0: array([132., 153., 177., 119., 110., 177., 149., 151., 146., 138., 126.,  99.,  84., 120., 152., 149., 100., 111., 149., 135.,  66., 144.,  80., 127.])
1: array([121., 130.,  75., 104., 101.,  36., 115., 100., 110., 106., 114., 178., 175., 146.,  90.,  76., 156., 142., 105.,  82., 211.,  99., 187., 130.])
2: array([134.,   4.,   0., 182., 168.,   0.,  16.,   0.,   0., 127., 132., 255., 255., 210.,   8.,  50., 244., 255.,   0.,  83., 255.,  23., 255., 170.])
3: array([113., 157., 106., 111.,  96.,  78., 129., 131., 132., 107., 105., 180., 166., 138.,  90.,  86., 134., 137., 117.,  70., 174.,  95., 140., 134.])
4: array([108., 146., 194., 143., 114., 188., 160., 162., 165., 124., 136., 127., 107., 107., 143., 142., 116., 104., 153., 142.,  67., 120.,  79., 104.])
5: array([138.,  99., 151., 160., 171., 175., 136., 116., 120., 123., 153.,  75.,  74., 116., 176., 157., 104., 115., 132., 164.,  81., 168.,  96., 134.])
6: array([143., 113., 154., 135., 156., 177., 137., 123., 138., 145., 133.,  72.,  83., 114., 162., 163., 104., 111., 123., 147.,  80., 145.,  76., 137.])
7: array([109., 160., 189., 128.,  83., 191., 166., 169., 174., 111., 136., 137., 109., 115., 125., 120., 111., 116., 147., 129.,  75., 112.,  95., 113.])
8: array([137., 109., 157., 143., 123., 186., 141., 153., 140., 126., 143.,  85.,  90., 127., 168., 159., 101., 102., 158., 157.,  52., 145.,  71., 123.])
9: array([134., 111., 153., 138., 150., 191., 139., 147., 145., 151., 150., 100.,  85., 110., 175., 160., 103., 108., 125., 149.,  66., 148.,  79., 119.])
10: array([130., 121., 119., 110., 142.,  93., 147., 120., 109., 129., 108., 101., 112., 146., 130., 146., 114., 142., 133., 107., 136., 142., 108., 138.])
11: array([162.,  86., 118., 138., 181., 160., 111., 115., 120., 145., 136.,  73.,  97., 119., 164., 188.,  94., 132., 122., 161.,  86., 139.,  97., 113.])
12: array([136., 159., 196., 135., 127., 191., 159., 177., 143., 126., 134., 108.,  84., 111., 157., 135., 107.,  97., 150., 138.,  66., 149.,  78., 130.])
13: array([119., 152., 174., 134., 114., 180., 145., 181., 139., 125., 125., 105.,  85., 110., 159., 145.,  99., 111., 155., 154.,  52., 126.,  76., 104.])
14: array([144., 139., 153., 125., 155., 189., 130., 135., 131., 141., 135.,  77.,  95., 133., 168., 162., 102., 128., 130., 162.,  76., 146.,  65., 121.])
15: array([100., 163., 138., 112.,  88.,  98., 152., 141., 125., 100., 109., 157., 137., 130.,  94., 107., 132., 110., 150., 108., 159., 105., 126., 121.])
16: array([178., 102.,  79., 111., 159.,  59., 115.,  74.,  90., 153., 108., 122., 145., 148., 132., 137., 141., 165.,  83., 120., 183., 147., 158., 163.])
17: array([173., 162.,  92.,  89., 137.,  71.,   0., 158., 148., 143.,  80., 189., 162.,  95., 211., 118., 161., 132.,  75.,  54., 140., 168., 112., 104.])
18: array([145.,  90., 148., 153., 158., 183., 114., 116., 123., 149., 146.,  59., 100., 122., 196., 176.,  96., 121., 143., 171.,  79., 156.,  92., 138.])
19: array([129., 151.,  94.,  91., 132.,  69., 108., 103., 112., 143., 121., 161., 158., 141.,  85., 124., 142., 149., 103.,  82., 194.,  98., 162., 130.])
20: array([147.,  90., 120., 159., 160., 180., 118.,  86., 116., 148., 151.,  49.,  83., 122., 198., 185., 104., 130., 141., 141.,  91., 141.,  98., 138.])
21: array([118., 150.,  81., 120.,  78.,  30., 109., 102., 125.,  92., 120., 204., 213., 139.,  38.,  35., 187., 141., 112.,  43., 240.,  83., 239., 128.])
22: array([136., 138., 154., 129., 164., 173., 141., 141., 131., 151., 123.,  74.,  94., 115., 157., 166.,  93., 130., 141., 144.,  86., 152.,  74., 117.])
23: array([119., 138., 180., 129., 124., 193., 150., 161., 159., 146., 138., 108.,  93., 105., 159., 165., 111., 110., 168., 162.,  56., 156.,  91., 106.])
24: array([ 84., 112.,  14., 123.,  73.,   0.,  63.,  97., 106.,  95., 123., 255., 255., 146.,   0.,   8., 255., 154.,  73., 103., 255.,  71., 255.,  98.])
25: array([108.,  93.,   0., 127.,  87.,   0.,  48.,  43.,  62.,  96., 124., 255., 255., 181.,   0.,   4., 248., 179.,  54.,  61., 255.,  60., 255., 125.])
26: array([ 98., 143.,  73., 113.,  53.,  40., 108., 149., 134., 113., 131., 252., 247., 135.,   7.,  42., 195., 127., 106.,  96., 234.,  76., 255.,  97.])
27: array([133., 184., 176., 111., 115., 177., 156., 160., 163., 134., 137., 119.,  76., 115., 144., 128.,  95., 128., 149., 109.,  62., 127.,  46., 120.])
28: array([117., 142.,  87., 102., 109.,  47., 118., 133., 111., 118., 107., 162., 178., 146.,  70.,  95., 135., 148., 121.,  72., 192., 107., 163., 150.])
29: array([153., 133., 146., 138., 159., 165., 128., 121., 125., 143., 123.,  93.,  92., 134., 158., 168., 110., 117., 129., 138.,  90., 142.,  79., 119.])
30: array([124., 105., 163., 141., 159., 184., 139., 149., 132., 131., 136.,  77.,  84., 125., 175., 143., 104., 109., 161., 162.,  86., 161.,  87., 142.])
31: array([104., 115.,  72., 116.,  93.,   6.,  99., 102., 101.,  91., 131., 194., 191., 161.,  54.,  73., 196., 134., 105.,  91., 250.,  81., 230., 147.])
32: array([102., 153., 204., 129.,  91., 189., 140., 175., 154., 116., 115.,  97., 118., 107., 141., 138.,  82., 117., 146., 145.,  57., 131.,  82., 122.])

array([118., 154., 151.,  92.,  91.,  97., 156., 139., 122., 110., 119., 139., 154., 143., 102., 109., 149., 121., 144., 109., 142., 127., 125., 149.]) : 15
array([145.,  98., 116., 129., 167., 103., 134.,  95.,  95., 151., 128., 123., 100., 149., 149., 145., 127., 126., 133., 138., 144., 130., 131., 152.]) : 10
array([120., 147., 187., 128., 114., 178., 169., 168., 144., 124., 132., 103.,  73., 126., 164., 131., 135.,  93., 153., 152.,  64., 155.,  85., 122.]) : 12
array([102., 165., 186., 146.,  76., 174., 164., 173., 169., 115., 140., 121., 121., 108., 116., 137., 114., 107., 143., 151.,  77.,  98.,  93., 111.]) : 7
array([152.,  83., 104., 147., 177., 176., 111.,  95., 114., 151., 134.,  80., 107., 115., 177., 195., 101., 129., 130., 166.,  93., 159.,  89., 122.]) : 11
array([112., 111., 121., 134., 106.,  86., 132., 119., 121., 111., 120., 125., 126., 152., 132., 119., 136., 136., 119.,  95., 175., 126., 152., 149.]) : 10
array([126., 145., 162., 122., 118., 195., 131., 160., 168., 148., 144.,  89.,  76., 107., 155., 156., 105., 112., 156., 161.,  86., 156.,  77., 115.]) : 23
array([122., 127., 177., 140., 141., 191., 142., 173., 145., 132., 129., 135., 107.,  85., 150., 126., 109., 116., 153., 166.,  73., 159., 118., 120.]) : 23
array([100., 151., 122., 134.,  57.,  83., 124., 150., 137.,  78., 132., 186., 182., 138.,  70.,  84., 159., 125., 126.,  99., 176.,  99., 176., 147.]) : 3
array([143.,  61.,   0., 140., 140.,   0.,  66.,  20.,  46., 126., 124., 233., 250., 189.,  22.,  58., 210., 182.,  64.,  83., 255.,  72., 255., 156.]) : 25
array([161.,  71., 119., 153., 193., 165., 113.,  87., 123., 168., 132.,  85.,  95., 125., 171., 205., 108., 139., 125., 174.,  98., 146., 113., 125.]) : 11
array([185.,  76.,  52., 147., 192.,  99.,  92.,  58.,  86., 174., 134., 130., 117., 154., 147., 155., 140., 143.,  77., 145., 177., 141., 178., 130.]) : 16
array([131., 114., 160., 136., 162., 212., 124., 140., 158., 142., 144., 113., 105.,  92., 158., 169., 109., 133., 127., 184.,  61., 149., 103.,  97.]) : 9
array([105., 131., 186., 137., 127., 198., 146., 179., 135., 131., 147., 106.,  98., 105., 161., 147., 125., 106., 152., 167.,  73., 154.,  92., 119.]) : 23
array([137., 188., 151.,  98.,  91., 130., 145., 161., 164., 141., 116., 152., 142., 118.,  96., 107., 140., 134., 133., 112., 114., 129., 128., 107.]) : 15
array([132., 145., 121.,  95., 123., 115., 151., 116., 123., 131., 113., 125., 111., 129., 125., 123., 116., 145., 132.,  95., 152., 119., 118., 134.]) : 10
array([142., 132., 165., 113., 131., 167., 152., 145., 143., 127., 130.,  91.,  81., 128., 156., 150.,  98., 119., 129., 142.,  65., 154.,  76., 147.]) : 0
array([111., 149., 179., 130., 114., 174., 166., 158., 174., 135., 128., 114., 105.,  89., 155., 144., 109., 124., 149., 144.,  68., 132.,  94., 111.]) : 4
array([141., 105.,  49., 125., 143.,  12., 111.,  80.,  77., 138., 108., 158., 182., 163.,  90.,  97., 157., 176.,  93.,  87., 239.,  95., 184., 139.]) : 1
